Each path is a new rotation, seen through one point. The rows after it are directions, each followed by how far the rotation turns it, in degrees per step (0 if it stays put).
Each turn is a multiple of 5 degrees from 10 to 175, or 0.
Each row of a path follows its step; steps can be skipped.
path 1
step 0: [ 12   0  23   3  -3 -31   1 -15   4   2   1 -13   0  -5  23 -23   5  -3
 -19  24  -8 -27  12  -4  -4  -8  13  16  -6  -9 -20 -10  -2  10   1 -15
 -33   4   8  -5   3  14  15  15   3   0]
step 1: [  7 -12 -24 -14  -6  -7   1 -21 -13  -4 -15 -34 -12 -10   8   1  20 -30
 -13   2   2   6 -12 -12   5  -1   8  -1   1  20  -2   9   9   6   4  21
 -12  38  -2  -5   1  -1  -2  -5 -13   8]
step 2: [  1  -7  -5   1  17  -9   9  23  21 -17  15  -7  -8  20   0  12 -12  -8
  -8  14  24 -11  18  24   8  22  14   4  -8  19  -7   3  11 -19  -7   5
 -17  26   2  16  -3  -7  13   5 -14   0]
step 4: [ 18  11 -19 -10 -25   7   1 -26   2 -11   0   3   7   0   0 -39  -8   2
   4   2  10   1  -3  19 -26  16  14   0  -5  11 -21  14  -9  16 -19   9
 -12  11  -8   9  12  22   5   2  -5   9]
step 5: [ -5  12  -3  -4   8  10   8  -7   0 -15   6 -20   6  -1   7  -7   1  27
   6  24 -22   7  -2 -11  23   1  10   9 -27  25   2  19 -11 -18 -10   0
 -12  33  -7   0  14  -3   7  -1   4 -19]
step 6: [  1  -9   0  17  -8 -24   2  -6   9   8  13  15  11  16  23  -6   5   9
  10  21   0   3  -5  -7 -10   2   6   5 -23 -11  10 -13  18   1  -1  -3
 -11  42   7 -10  -2  -8   2  21  -9  31]
step 7: [ -6  -3 -26  -9 -13 -18  -4 -33 -16   7  -5 -30   7  -2  18   7   7  14
 -17   1  19 -11  16  18  -4   5  11  27  -1  -4  -6   2   7   3  -5 -13
 -12   2   1   7  14 -26  -1 -16  -4  12]
step 8: [  1   0 -13  -5  -9   7  14   6 -31   8  18 -15   8  21  -4 -13  -2 -15
 -15   1  11 -11  10   5  -6  10 -18  10 -23  22  -1   2  16 -22 -17   6
  12  29   2  11  -5  22 -11  -7  -2 -10]
step 9: [-12  11 -13  27  -5 -34  22  11  13  -2   5   4  24  12  20   0 -19   5
   8  10   3  -8  -7  -7  11  -1  16   4  13  27 -17  19  14  -9  -3  -6
  10   0   1   8  22  10  -9  10  -4  -1]
step 10: [ 10  18 -10 -13 -19   5   5  -4   4  -5 -12  -2   8  17  15  -1  15   9
 -11   5  24  34  -6   1 -21 -17   8  18 -19  -1 -15   9  -9  -3  -8   6
  17   2  18 -15  24  -2   3  21  -5   5]
step 11: [ 15   0  -6  -4   6  18 -15  -5  -5   8  -6  -9  30 -10  10 -15 -19  22
  -2  18   5  12   8  25  10  -9   8  23 -17  24   2  -1   7 -10   2   3
   0   8 -33   6 -11  10  -7   6  -8  18]
Speeds:
[-1  3  1  3  2 -6 -5 -5  2 -2  1  0  2 -2 -4  3 -2  4 -3 -5 -1 -3  1  0
  7 -7  5  6  2 -1 -4  8 -1 -6  2 -8 -6 -4 -3  3  1  0  7 -5 -2 -4] -> 160
[-2 -5  0  4  3  3  1  0  1  2 -3 -1 -5  2  6  1 -1 -3 -7 -9 -6 -9 -2  0
  0  1 -3  6  1 -2 -3 -8  0 -4 -1  0 -4  6 -1 -6  1 -5 -4 -5 -5  3] -> 60
[-4 -2  4  8  4 -2  1  2 -1  6  0  5  2  0 -3  0 -1  3  0  0  1 -2 -3 -3
  4  1  0  2  5  4 -4 -4 -1  0 -2 -1 -1  5  9  2 -1 -1  6  7 13  4] -> 115
[  4  -6   3   0   0   4   3 -11   3  -2  -1  -2   4  -6   4   2  -1   1
   1  -7   5   0  13  -2  -2  -3   0   2  -3  -5  -3  -6  -2   2  -1  -3
   4  -1   2   5  -2   3  -2   4   3   1] -> 100
path 2
step 0: [  0  28  14 -10   4  10  -8  20  11  -1 -19  -5  -3  -4   3 -12 -10  -2
  -8  -1  -1 -18  36  -3   2  -8 -13   8  -4  -3  -9 -13   0  -5   3   5
   3  -7  20  22 -30  -8  20 -15  -2   5]
step 1: [ -7 -22   6  -5  -5  26  19  27  -7  14 -14  -8  32  -8  -9 -20 -15   8
  -5   5  12 -11  12  -5  22 -13  -4   1   8   7   6 -10 -11   9   0 -15
  -7 -12  11  -8 -14   5   0  -6   4  -4]
step 2: [-34   6   1 -15  -7   4  18   4 -20  18 -10  -2 -10 -19 -17   9   1  15
   5 -19 -21 -20  22  -5  13 -12 -10  -7   0  -8  -3  -5   7  -9   6  -2
  -4 -12 -10  -4  -7  17  16  -6 -16 -11]
step 3: [-23   7  23  -3  -6   9 -10  16   0   1 -20 -20  -9  13   2  -5 -17   0
   7  -2 -12   2  30  -5  14  -7  16  17 -11   2  -1 -17  -7  -4  12   8
 -10 -15  18  14  -9   3  16  -5   4  23]
step 4: [ -3   2  16 -14  -9   8  18   3   2  29  -1 -14  23  -5 -18 -18 -20  16
   1 -16  -3  10   2  -3  25 -11  -5   6   6   8   0  -9   0  13  -2  12
  -1 -14  30  -6 -19  -8 -14  -9  -2  -5]
step 5: [-23  -8  -5 -13   7   8  13  21   3  13  -7   8  -6   3 -29   9   8  27
  11 -16  -5 -16  25 -25   0 -10  -1  12  -6 -18  -6   5  15   3   3  14
 -12 -20  -2  -4  -9  10  -2  -3   2  -3]
step 6: [-13   0  13   5  -8  25   5  -4   8   5  -9 -22 -11   5   1   4 -26  15
  16  -1   6   6  12   0   9  -8   3   5  -1 -20 -15 -16   9   4  25  -2
   2 -23  15  15   3  22  19 -10  13  14]
step 8: [ -8   2 -13 -11   3  24   2  17   2  10 -13   2  23  -6 -11  17  13  37
  -9   3   1   3  13 -11   4 -12   3  11 -13  -6 -10  -3  13  -1 -10   8
 -26 -31   3   7   2   3   0 -10  -8   9]
step 9: [-23 -13   7  18  -5  28  19  -7  25  22 -11 -11  -3   7  -1   9 -26  13
   7  -7  -9   6  12   9  -3  -6 -11   7   5 -16  -7  -1   7  -2  -1 -10
  -5  -5   1  15   1  16   8 -16 -21  16]
step 10: [ 10  19  15  -8 -16  25   0   5   8  12  -5   5  -4   2 -10   2  -5   6
 -25 -10 -11 -14   9  -3  19  -4   0  10  15 -15 -24  -4  -4  -8   2   9
 -14   4  10  33 -32  -4   2  -8  -1   1]
step 12: [-16   1  -5   1 -10   9  25   3  16  17  -6  -2 -11 -21 -12  13  -6   3
   4 -18 -15  -3  18  17  17 -18 -19   2  -9  -6   0  13  12 -10  -6 -16
  15 -13  -5  21  -7  10   9 -22 -12  13]
Speeds:
[ 5 -2  7  4  0  0 -1  7 -4 -5 -4 -6  3  1  3  4 -7  4 -4  6 -1  3  0 -1
 -6 -3  5 -2  0 -3  2 -4  1 -2 -7 -1  0 -6 -4 -3  2  0  0 -2  9  3] -> 140
[-5 -2  3 -3  2 -7  2 -4  0  1 -2 10 -1  3 -6  6  0 -3 -4  7  0  6  3 -2
  6  4 -6 -7 -2 -4  0 -3  1 -1 -3  1 -5  1  0  3 -2 -3  3 -1  6 -6] -> 135
[  1  -2  -1  -1   3  -1  -3   0   2   2   1   2   4  -1  -2   2   4  10
  -4  -2  -5  -8  -7  -6   4   0  -3  -1 -10  -4   3  -6  -1   1   3  -1
   1  -1  -9  -8   3   0  -1   2  -2   0] -> 115
[ -5  -1  -8  -1   3  -2   8  -3  -3   4  -8   2  -3 -10  -3   5  -1  -1
   2  -2   5   2   2   0  -6  -1   4   4  -1  -7   4   4   2  -4   0  -2
  -2   0  -4  -4   6   4   1   2  -1   3] -> 110
[-3  6  3  2  2  1 -3 -7 -1  1 -4  2  2  2 -4 -1 -4  0 -4  4  0 -4 -2 11
 -5  3  2  5 -2 -3  2 -2 -2 -1  7 -1  6 -1  2  1 -8 -4  0  7  4  5] -> 110
[-5  5 -4  2 -4 -3  0 -2 -4 -1 -1 -2 -2 -1  3  5  6  1 -2  0 -7  6 -3  7
  9 -3  9 -4 -7  9  3  2  1  1 -1 -1  1 -3  2  0  1 -1  4 -2  1  4] -> 80
[  4   3   7  -3  -4  -4  -1  -2   7   3   0  -4  -2   5  -8   4   0  -1
   2  -3  -3   3   3  -1   4  -2   7   2   1  -4   5   5 -10  -2  -4   4
   1   0  -2   1   2   2  -7   5  -3  -1] -> 55
path 3
step 0: [ -1 -14  12  21  -5  26  20 -12  -6   8 -26 -15   0 -13 -12  -5   0   1
 -10  -7   2  -3 -11 -10  -2  -1 -13  30 -14  18   1  -5   7  10   2   5
  -8 -10  12  -1  31   3  -3 -12  -4  -1]
step 1: [  0  -5  -4   8   3   6 -21  -2 -21 -18 -21   5 -24   0  12 -19  15  -3
   2 -18  -3   2   5  25 -17   7   0  -8  -7   2  -1  18 -17  -8  -4  -7
 -20   2  -3  16 -15 -18 -11  -9  16   5]
step 3: [ -5 -15  -2   3  -6   9  15   3   6   5 -27 -22   0 -16  10 -19 -13   8
  15  -8 -20 -18  12   6 -19  17  -1  -9  22  -1 -16   5   4  -4  -9 -10
 -15  -3 -16  -4  -8   1  -7 -14 -16  17]
step 4: [ 18  13  16  -5 -10  13  -3 -17  -3 -11  -9  -2  -4 -20 -24  -8  15  12
 -17  -7  20  -4  14   6 -22   0  -5 -12   6  13  11  -2  -1  19  26  14
  -9   5  11   4   6   8 -10 -11   8 -13]
step 5: [-24  -3 -10  17 -24   2  -2   8 -18 -15 -12  12   5 -13  21 -13   3  -8
  16  13  -8 -10  10  -6   2   2  -8 -11   2  -4 -20  20 -19   3   3  10
 -21  -2 -10  -3  14  12  16   4  15  -5]
step 6: [ 26  15   8   1  -2  -2  13  15 -12  -2 -16 -10  -4  -9   4 -15  -7  19
   9 -17  27 -16  -2  -5   2 -10   9   5   0   4  11 -21  -4  -1 -16   8
 -18 -12 -13  -6  14  14 -23  -5 -11  -9]
step 7: [-12 -16  -3  10  -9  -1  -9 -18   7  17 -11  16  -3  -8   5   0 -18  -6
   9  -5   3 -11  -1  27 -13  18   7 -10  -9   5 -14  16 -17  19  10 -15
  -7  14   0  -4  -1  23 -21 -16  -2 -13]
step 8: [  3   2   7 -11  -6   7 -11   5 -25   1 -27 -23  14  -4   7 -26   5 -19
  -2  11   0  -1   5   0  -3   2 -11  10  -9  16  -3 -24  -2  10  19  26
   7 -11  -5 -11   7  -5 -10   5   2 -22]
step 10: [ 26  -1  -6   1  -1  -3  -4   7 -16  -9  -9 -19  -4  20   7  -7   7   5
 -12  -3  -4 -16  -7  13  -7 -13  10 -25   1  25   1  14 -20  19   6   7
  11  11  -7  13  14   0 -18  -2 -19 -13]
step 11: [  9 -23  14  -2   2   0  -1  -5   5 -12 -12   8  -4 -23   6  -5 -20 -11
  12  30 -14 -11   1   9   0  21 -12   4  10  18  -9  -5 -13   9  -2   9
 -22 -14  19 -10  -6  16   5   2 -15   5]
step 12: [ 22   6 -10  18 -12  21  -4 -13   1   9 -18 -24 -13  -5 -15 -18   8  20
   1  -8  13   8  11   5   3  -4  -7   5  -7   4 -26   3   0  17   8  23
  -5  -2 -20  -2  -4 -12   0   5 -14   4]
Speeds:
[ 2  1 -3 10 -3 -1 -2 -1  4 -1  5  4 -4  1 -2 -6 -3  3  0  0  5  7 -4  4
 -9 -4  5 -7 -2 -1  7  0  2  2  6  0  0 -4 -1 -2 -5 -4 -1 -3 -2  1] -> 130
[ 4  2  0 -4  4 -1 -4 -2 -1  1  5 -6  3  1  0  4 -1 -2  6  8  3 -3  7  1
 -3  1 -3 -3 -1  0  5 -1 -4 -9 -1  3 -3 -5 -2  1  5 -8 -7 -7  3  2] -> 155
[-4  3  2  0 -4 -2 -1 -4 -1 -6 -2 -1 -5 -1 -5  0  7 -5 -6  3  2  3  0 -7
  0  2 -3  3 -9 -1 -2  2 -3  3 -1  4 -4 -2 -7 -4 -5 -6 -1  5  8  3] -> 95
[-3 -2  1 -6  6  2  9 -2  7  6  4  5 -2  1  4 -4 -1  4  0 -2 -4  4  7 -3
  4 -4  3  0  0  2  5  1 -8  4 -2  2  3 -2  0  0 -2 -7  1  3  5 -5] -> 0
